(in the rows, 128 means zero)
One turn sends every row of this set to another row. A few are shown first. Where does it send the rows asked after them?
Mab: [128 116 154 120 117 116 114 113 115  60 144 144 122  98 132  81 101 115
 135  89 148 103  99  90 112  73 122 110 153 166 118 127  92 142 132 140
 128 126 125 106 135]
suru: [104 137  94 100 101 165 132 145 128 109 150 150 108 115 155 158 108 106
 117  90 147 125 146 125 103 140 101  95 148 131 126 154 124 130 174 164
 114 148 124 144 138]
Kirev: [111 109 139  89  87 145 113 122 120  92 148 142 120  84 116 105 133 115
 115  54 128 107 126 140 143 135 101 109 132 131  96 180 129 146 154 151
  90 146 125 146 112]
sedov: [159  85 115 149  88 127 175 104 127 131 136 120 158 125  99  99 173 135
 129 126 132 102  90 132 162 149 106 142 124 108 159 118 136 146 102 129
 113 149 160 123 105]
beno: [137 146 129 167 159 110  99 118 136 139 107 103 115 120 113  84 116 141
 140 115 132 125 110 122  93  87 175 120 170 109 149 172 129 143 102 121
 157 131 104 140 149]
gote: [ 93 103 164 101 122 131 147 166 140 139 144 115 119 131 127 142 131 136
 117 161 109 108 179  89 109 129 149  97 157 119 131 164 125 129 135 101
 167 132 124 129  83]
ninar: [153 104 122 138  83  98 179 100 134 137 131 130 160 137 109  81 166 120
 163 119 152 107 114 113 147 145 139 114 129 115 143 112 110 137 114 158
  97 150 164 132 113]
tolag: [110 117 128  92  80 149 115 129 112 105 153 158 126  83 108  91 156 105
 126  64 117  95 135 127 131 132 116 117 122 131 100 185 132 142 139 144
 100 160 135 142  95]
fef: [118  76 182 128 122 130 126 107 156 126 115 103  90  90 117 128 116 146
 118 127 129 135 145  90 149 103 148 111 141 118 116 179 153 136 142  98
 171 144 129 144  87]
tigiv: [146 148 145 155 119 111  94 135 119 125 113 117  78 114 104 117 103 137
 113 151 146 129 114  96 104  86 172 135 152 106 110 174 146 142 106 113
 170 145 118 128 113]
fofe: [128 122 130 137 139 153  80 152 128  77 157 149 178 128 129 151  97 107
 139 133 102 140 161 163 123 115 155 134 107 137 115 121 106 124 171 135
 127 107 108 128 122]
rera: [155  94 127 149 136 124  95 179 145 128 123 123 161 123 111 132 142 140
 172 164  88  90 132 162 134 149 164 132 131 146 139 138 145 153 130 108
 138 136 145 164  98]
bem: [140 105 103 152 102  78 162  97 162 134 150 117 151 142 112 102 184 152
 144 135 116 100 106 136 156 143 122 142 119 135 109 127 125 127 118 128
  89 155 159 118 121]
gusag: [112  96 108 171 104 150 135  79 143 146 143 133 110 105 106 149 148 183
  90  85 157 143 130  91 142 106 130 146 135 139 138 128 130 132 141 112
 136 125 158 143 152]
sezi: [126 110 130 138 128 129 118 131 109  67 131 135 119 101 120  91 112  94
 141 106 167 115  73  96 112  98 109 110 158 149  91 137 104 140 146 150
 123 129 125  84 135]
lomam: [128 137 135 140 158 137  96 123 133 129 124  84  91 118 115 110 115 132
 103 138 149 122 107 117  95  79 131 115 165 126 144 163 155 120  93  88
 164 132 104 136 129]
mos: [136 148 119 147 153 116 100 126 124 129 104  84  89 132 105 104 124 137
 130 137 146 124 137 116  88  78 171 140 150 116 120 174 132 127  89 118
 167 135 102 128 109]
napi: [114 105  83 171  93 150 133  75 144 158 137 129 107 118 114 142 150 186
 113 108 153 133 160  97 137 118 119 141 129 132 146 127 130 133 143 113
 123 133 155 139 159]
Maz: [134 137 106 160 108 159 134 113 124 177 133 116 143 164 113 118 137 128
  91 126 136 159 140 140 123 118 120 159 117  81 170 137 112  92 123 131
 115 118 115 122 143]
fub: [ 98 106 111 135  81 129 137 112 123 154 161 134 150 126  88 103 189 182
 111 109 115  90 175 110 134 136 120 139 130 133 133 138 107 142 116 105
  97 119 149 126 129]
pegum: [123 133 133 138 102 124 115 119 127  82 149 125 131 116 127  87 111  95
 127  95 154 121  64 109 140 107 104 106 151 159  66 134 108 163 152 145
 123 135 142 117 129]
vab: [116 116 136  91 120 171  87 149 127 104 163 154 159 149 127 152  97  83
 138 116 118 130 150 139 131 124 107 144  91 145 133 124 101 124 149 128
 113 132 105 108 126]
fusol: [149 124 142 118 143 125 132 178 130 114 140 142 142 104  98 149 134 149
 150 187  99 103 133 134 137 145 161 145 132 143 114 183 149 134 122  91
 151 147 134 128  89]
gam: [139 142 124 147 156 123 132 138 114 114 116 110  77 126 128 124 113 154
 121 138 128 122 127 130  99  85 167 124 170 101 126 180 144 130  96 123
 166 146  97 152 118]
rases: [106 137  93 118 110 177 128 130 127 116 140 150 105 117 134 165 104 123
 111  86 139 125 143 119  91 137 111 111 135 130 123 158 146 119 173 173
 132 170 133 142 144]
seza: [136 109 101 126 134 128 122 175 128 121 124 108 135 107  94 139 157 145
 173 170 123 111 142 146 130 139 151 133 143 155 121 143 158 144  99 120
 152 131 141 163  65]
lis: [ 89 104 102 125  81 134 130 132 116 163 173 136 161 113  93 114 184 158
 103 122 113 101 168  95 129 143 125 139 149 142 125 125 106 125 119 105
 109 105 155 123 115]
zeva: [137 147 100 158  80 102 129  86 144 165 123 125 127 162 131 137 134 152
 107 111 121 155 139 135 104 118 156 147 101 111 148 122  99 100 121 115
 107 131 112 126 151]
puzus: [120 132 143 159 102 134 148  91 143 163 130 117 152 189 130 117 136 151
 108 136 122 147 154 136 120 134 155 138 118 107 148 126  94 106 135 139
  99 118 112 127 163]
tep: [122 150 125 107 106 162 118 153 117 102 149 157 168 125 139 153  92 107
 124 108 109 154 114 147 119 141 128 120 113 172 109 138  86 126 173 112
 121 112 109 125 135]
Gera: [133 104 144 108 138 130 106 175 133 118 142 111 144 111 100 144 142 131
 142 163 110  92 129 151 138 132 124 132 122 157 144 133 158 142  99  75
 151 138 127 165  75]
sefe: [108  94 133 115 127 159  83 166 133  94 139 145 155 116 120 162  95 115
 159 130 128 134 141 139 126 122 113 133 112 181 108 125  92 106 176 133
 120 116 115 107 125]
Guk: [140  99 123 126 127 124 112 168 118 114 118 114 120 100 110 134 140 139
 158 170  92 100 140 163 144 142 157 140 143 128 106 167 152 139 105 107
 140 149 117 160  63]
Mesap: [139 102 134 114 121 147 115  88 129  69 149 131 119 119 127  99 105  91
 136  90 150 102  80  96 127 101 100 109 139 140 120 133 121 152 122 138
 121 157 128  83 141]
Fazud: [106 114 134 117 112 157  82 167 113  89 152 162 168 112 119 131  88 123
 127 131 119 128 143 147 118 132 106 137 119 165  99 127  87 131 162 126
  96 112 113 125 145]
Fuzan: [143  82 126 160  74 110 164  77 157 143 127 121 148 142 124  91 170 136
 161 137 141 116 106 125 168 148 145 117 116 130 132 120 114 148 117 127
  99 140 145 129 117]
kevet: [135 121 143 106 123 152 104 170 102  81 137 170 163 112 123 146  85 105
 134 118 119 140 137 140 132 123 128 144  95 164 119 120 100 113 170 131
 120 107 111 126 124]
basen: [140 156 124 149 101 128 129 103 142 170 113 121 152 165 108 116 133 135
 110 107 144 160 148 144 128 122 152 140 104 113 154 116  87  95 126 134
  94 111 112 143 149]
zapu: [168  86 131 173  84 110 158 126 154 123 142 132 155 108 123  99 166 136
 178 125 126  98  92 146 137 151 120 123 139 120 128  99 114 149 119 149
 104 131 149 111 110]
Sefo: [164 101 120 158  98 114 169  97 153 126 122 110 155 137 114 102 183 135
 148 131 141 105  91 129 147 156 123 120 140 140 133 110 109 131 123 131
  80 146 167 125 127]
Fizub: [139 156 138 175 120 136 126 117 151 159 131 134 150 134 135 108 111 144
 119 109 128 157 148 160 117 112 147 150 124  91 151 121  94  95 135 155
 108 101 100 115 154]
bube: [138 124 139 161 107 154 133 100 139 158 105 120 152 163 121 130 137 138
 113 112 136 155 148 153 120 135 154 144 110  96 149 143  96  82 156 139
  84 133 131 122 155]
penu: [167 103 128 123 144 127 127 158 130  99 120 108 137 113 114 144 146 149
 159 171  95  93 145 145 129 137 161 152 123 160 127 150 153 135 112  98
 152 149 142 153  78]
Ror: [125  82 193 121 114 115 131  94 166 133 127 114  95  95 116 123 129 135
 113 101 134 120 136 104 147  94 145 106 136 133 121 186 138 139 133  97
 149 150 136 144  74]
lat: [144 149 136 153 152 141 107 122 112 108 102  94  96 113 120 108 136 165
 100 121 128 130 132 134  89  81 174 142 164 122 136 176 145 121  98 108
 150 127 118 151 115]
disus: [ 96 109 155 100 119 128 139 147 155 158 144 110 124 137 128 161 114 128
 112 160 113 110 181 100  96 135 136  92 163 137 135 157 127 112 144 118
 153 140 134 125  87]
puge: [140 105 123 155 127 115 115 100 124  54 154 128 137  97 118  95 124 101
 163 104 145 116  86 109 103  94 139  94 162 130 102 133 111 171 127 143
 138 129 116  98 128]
kud: [128 106 118 137 113 134 120 122 122  69 147 163 119  91 132  96  94 121
 140  98 173 119  83 106 120  89 108 103 146 162 101 134  98 166 135 130
 122 129 126 117 153]

pegum -> bem
Guk -> Fazud
gusag -> Ror
Where do these go?
puge -> zapu
sezi -> Sefo
napi -> fef
sedov -> Gera
sefe -> bube

